[[128 130 126 128 133 130 129 134 115 135 129 119 135 127]
 [135 136 129 122 129 131 127 127 132 128 131 132 128 135]
 [128 125 128 148 130 129 144 131 126 134 125 128 124 130]
 [134 125 126 117 131 127 131 132 130 120 131 135 123 125]
 [127 132 127 140 136 128 118 135 133 129 131 123 124 126]
 [127 137 127 137 127 129 149 127 127 127 132 124 128 135]
 [125 128 128 129 117 129 128 133 127 129 126 131 139 129]
 [131 130 126 128 117 128 135 124 134 134 125 124 129 124]
 [124 129 129 138 127 128 114 126 126 125 128 125 132 124]
 [124 117 127 115 129 130 125 132 133 125 129 125 134 131]
 [133 133 127 133 137 128 126 127 130 130 122 126 128 129]] result: 129

[[135 127 126 124 107 128 133 145 123 134 121 110 125 139 118]
 [141 135 133 122 112 124 132 143 129 135 121 114 120 141 115]
 [125 151 122 119 139 116 129 120 148 133 128 125 131 127 133]
 [125 153 118 117 134 115 131 122 140 132 128 119 131 121 132]
 [118 142 108 120 129 123 133 125 133 130 127 110 137 118 135]
 [114 135 106 124 129 127 132 125 128 127 128 111 140 116 137]
 [130 135 128 124 119 126 131 138 143 138 122 111 128 152 124]
 [118 126 118 129 121 134 132 135 140 135 123 105 135 145 131]
 [134 150 120 113 124 113 133 129 121 132 126 120 126 111 125]
 [119 137 118 124 126 127 132 130 148 136 124 108 135 141 131]] result: 131

[[108 123 151 107 132 108]
 [139 117 133 122 123 120]
 [131 118 139 123 136 129]
 [140 147 138 118 131 128]
 [137 127 125 135 142 130]
 [145 127 118 115 151 141]
 [152 126 118 135 131 110]] result: 110

[[132 122 130 107 127 120 121 119 114 127 121]
 [131 120 129 112 130 127 126 120 116 126 119]
 [132 121 131 113 133 131 127 120 112 126 116]
 [131 117 127 111 134 133 130 121 114 128 115]
 [130 125 133 121 130 131 124 121 118 123 119]
 [131 126 133 124 126 128 123 124 123 123 123]
 [131 121 128 124 124 128 126 127 126 125 126]
 [133 122 132 125 122 128 123 127 125 123 125]] result: 125

[[143 129 130 135 129 139 133 141 138 129 138]
 [119 147 147 115 146 115 144 116 116 147 115]
 [127 131 129 133 131 129 128 129 131 130 130]
 [126 123 123 133 123 130 121 129 131 123 131]
 [126 136 136 124 136 124 136 125 124 136 123]
 [141 115 114 145 116 146 118 144 144 114 146]
 [124 149 150 118 149 118 148 120 119 150 117]] result: 117
---
[[114 151 129 121 131 124]
 [135 100 127 123 119 117]] value 114

[[139 111 111 143 109 114 109]
 [144 134 134 106 135 136 135]
 [147 115 120 111 116 121 117]] value 144

[[152 157 117 123]
 [131 127 134 110]
 [132 127 133 112]] value 131

[[146 105 147 146 106]
 [134 114 134 134 114]
 [125 123 125 125 123]] value 134

[[137 130 142 133 124 119 134]
 [139 134 113 136 140 138 143]
 [115 107 122 132 138 114 124]] value 139

[[109 138 134 122]
 [103 142 135 122]] value 109
---
[102 107 114 126 133] | 107
[125 104 137 117 153] | 104
[130 138 140  99 134] | 138
[137 139 138 140 104] | 139
[119 142 108 103 143] | 142
[157 101 141 150 105] | 101
[131 113 117 144 156] | 113
[111 129 127 151 133] | 129
[151 144 134 154 132] | 144
---
[[116 135 135 139 119 149]
 [114 116 121 125 126 132]] out 149, 139

[118 127 106 139 120 135] out 139, 135

[130 137 129 153 138] out 153, 138

[[134 135 122 120]
 [122 129 122 128]
 [145 142 125 103]] out 145, 142

[[130 121 127 131]
 [116 122 133 151]] out 151, 133

[[127 129 135 125 127]
 [132 128 126 115 151]
 [127 130 140 120 132]] out 151, 140
---
[[134 123 132 131 124 133 136]
 [128 130 121 114 112 129 129]
 [125 117 128 126 100 150 117]] out 121

[[140 124 127 117 120]
 [139 110 135 104 122]] out 135

[[123 136 123 138 119 115 114]
 [141 119 122 128 150 133 122]
 [126 149 132 141 115 121 119]] out 122

[[144 133 134 132 139 142]
 [ 99 134 117 100 134 126]] out 117

[[139 129 109 120]
 [120 120 154 120]
 [156 134 134 122]] out 154

[[140 142 131 107 136]
 [130 134 127 119 133]
 [109 117 125 147 122]] out 127

[[141 116 115 141 119 117 116]
 [104 145 148 155 147 147 147]
 [146 145 144 107 146 142 145]] out 148

[[134 120 129 139 125 129]
 [117 134 128 106 138 129]] out 128
---
139	153	140	129	128	126
131	136	100	129	128	126
-> 139, 126

144	135	150	143	122 -> 144, 122

98	124	129	125	126	130 -> 98, 130

135	130	118	117	154	120
150	112	122	128	126	113
-> 135, 113

102	132	109	147 -> 102, 147

145	133	141	111
133	105	131	120
-> 145, 120

115	158	140	135	111	142	115
123	123	132	108	124	112	112
140	149	143	135	124	130	128
-> 115, 128

130	135	139	124	101	129	101
124	138	137	119	123	131	115
-> 130, 115
